grid = [[134, 125, 133, 113, 136, 114, 111, 130], [136, 122, 138, 144, 116, 134, 151, 135], [147, 132, 139, 122, 141, 118, 121, 141], [131, 114, 111, 145, 128, 134, 125, 140], [128, 137, 120, 128, 146, 137, 128, 110], [148, 129, 137, 126, 142, 124, 128, 134], [141, 134, 137, 123, 135, 117, 118, 143], [124, 141, 140, 111, 122, 109, 114, 134], [132, 138, 118, 151, 139, 146, 143, 119], [121, 112, 114, 134, 121, 126, 119, 140]]
Find the entry just left of the smallest entry.
122
Find the smallest entry.
109

Questions about the array below.
1) Which number is the entry just right of 106?
2) Which number is the 1st entry, reading row by row?
3) Which number is the largest entry in the last row?
4) Which number is the fifth entry, reading row by row?
5) Which number is the last entry, reading row by row?
6) Which number is the entry in the bottom-left corner?
7) Which number is the top-right entry?
8) Which number is the largest entry?
133,122,129,124,129,112,128,141,128,137,136,122,130
133,119,131,118,131,108,135,135,130,133,132,123,127
131,127,131,123,127,118,135,135,125,135,132,125,120
125,119,134,119,128,123,134,134,130,131,124,127,135
130,118,128,123,134,110,133,135,130,135,128,123,125
116,118,141,116,124,115,131,131,131,132,117,122,129
130,124,124,128,129,113,132,140,129,135,135,124,126
134,122,121,125,130,109,137,142,133,134,137,123,128
129,122,128,128,135,122,130,135,129,134,129,129,123
127,117,135,118,130,110,135,131,131,131,125,123,129
126,120,128,124,127,106,134,141,127,134,129,121,127
123,116,137,116,133,113,132,135,128,137,126,122,128
125,119,129,124,132,115,128,133,125,128,122,124,129
1) 134
2) 133
3) 133
4) 129
5) 129
6) 125
7) 130
8) 142

[[131 156 149 116]
 [150 126 128 112]]
Which number is the entry just left of the largest entry?
A: 131
The entry just right of 150 -> 126
Which number is the entry just left of 116?
A: 149

[[142, 112, 118, 126, 98, 127, 118, 143, 140, 125, 125, 137], [128, 126, 124, 152, 121, 126, 129, 149, 143, 135, 119, 122], [116, 104, 110, 123, 118, 126, 133, 128, 123, 128, 119, 112], [114, 127, 130, 125, 137, 113, 125, 126, 126, 134, 132, 126], [121, 130, 128, 120, 136, 115, 122, 120, 121, 115, 134, 127], [120, 129, 127, 112, 139, 127, 127, 112, 116, 124, 136, 127], [145, 138, 132, 130, 126, 151, 148, 119, 130, 131, 131, 131]]
Read off the entry just left of the largest entry.
A: 124
The smallest entry: 98
Read off the entry just left of the smallest entry.
A: 126
The entry just right of the largest entry is 121
The maximum: 152
The entry just right of 149: 143

[[127 141 135 125 134 135 129 119 144]
 [143 136 133 140 128 121 129 134 143]
 [119 119 116 119 134 130 121 122 121]
 [132 129 139 141 125 130 117 129 106]
 [129 129 135 125 140 135 136 115 135]
 [121 136 125 136 137 116 123 124 136]]
Report the last entry, reading row by row.
Answer: 136
The entry just left of 124: 123
Report the first entry of the smallest entry's row.
Answer: 132
The largest entry in the last column is 144
The entry in the bottom-left corner: 121
Report the first entry in reading order.
Answer: 127
Report the fourth-last entry, reading row by row.
Answer: 116
The entry directly below 139 is 135
Report the entry directly above 132.
Answer: 119
Report the entry directly above 137.
Answer: 140
Report the third entry, reading row by row.
Answer: 135
The last entry of the smallest entry's row is 106
The 5th entry from the end, reading row by row is 137
Report the 2nd entry from the end, reading row by row.
Answer: 124
The entry directly below the smallest entry -> 135
Report the 3rd entry on the main diagonal.
Answer: 116
The second smallest entry is 115

Read these off the matrix that follows.
1) Read off the top-left entry.
2) Read off the smallest entry in the first column.
3) Read off the entry directly above the largest entry.
4) Read off the last entry, reading row by row.
5) Read off the entry directly below 111.
6) Read off the top-right entry.
7) Read off the entry just left of 142.
8) Read off the fourth entry from the end, reading row by row.
[[136 122 138 118 133 123 136 128]
 [124 118 111 137 141 124 124 121]
 [128 118 142  99 121 147 128 139]
 [110 119  99 138 137 140 110 121]]
1) 136
2) 110
3) 124
4) 121
5) 142
6) 128
7) 118
8) 137

Questions about the array below.
1) Report the 1st entry on the main diagonal.
2) Report the 3rd entry, reading row by row.
3) Report the last entry, reading row by row.
4) Report the top-right entry.
5) Report the minimum.
6) Report the entry directly below the smallest entry.
7) Report the entry in the bottom-left corner.
[[128 128 125 127 136 124]
 [123 118 130 125 122 138]
 [123 119 112 118 138 129]
 [153 132 136 141 130 109]
 [115 115 124 129 129 128]
 [131 127 122 128 134 125]
 [145 125 121 139 135 129]
 [118 119 120 134 145 113]
 [109 140 136 120 152 114]
 [122 140 140 113 133 131]
 [123 120 119 132 138 128]
 [124 117 128 129 137 133]
 [123 128 107 121 120 127]
 [135 141 130 120 129 135]
 [128 126 131 128 136 125]
 [139 128 145 125 132 135]]
1) 128
2) 125
3) 135
4) 124
5) 107
6) 130
7) 139

[134 110 144 140 105 140 133 107 141]
Find the entry just left of the centre entry.
140
Find the median entry.
134

m =
[[134 111 125 146 132 134 119 122]
 [122 128 132 135 155 131 139 143]
 [119 121 128 111 145 133 128 134]
 [114 140 143 145 124 119 131 109]]
Indices start at 1.
Find the entry at row 1, column 3.
Answer: 125
Find the bottom-right entry.
Answer: 109
Find the entry in the top-right corner.
Answer: 122
Find the entry just left of the largest entry.
Answer: 135
The entry at row 1, column 1: 134
The entry at row 3, column 1 -> 119
Find the bottom-left entry.
Answer: 114
The entry directly above the largest entry is 132
Find the entry in row 1 and column 2.
Answer: 111
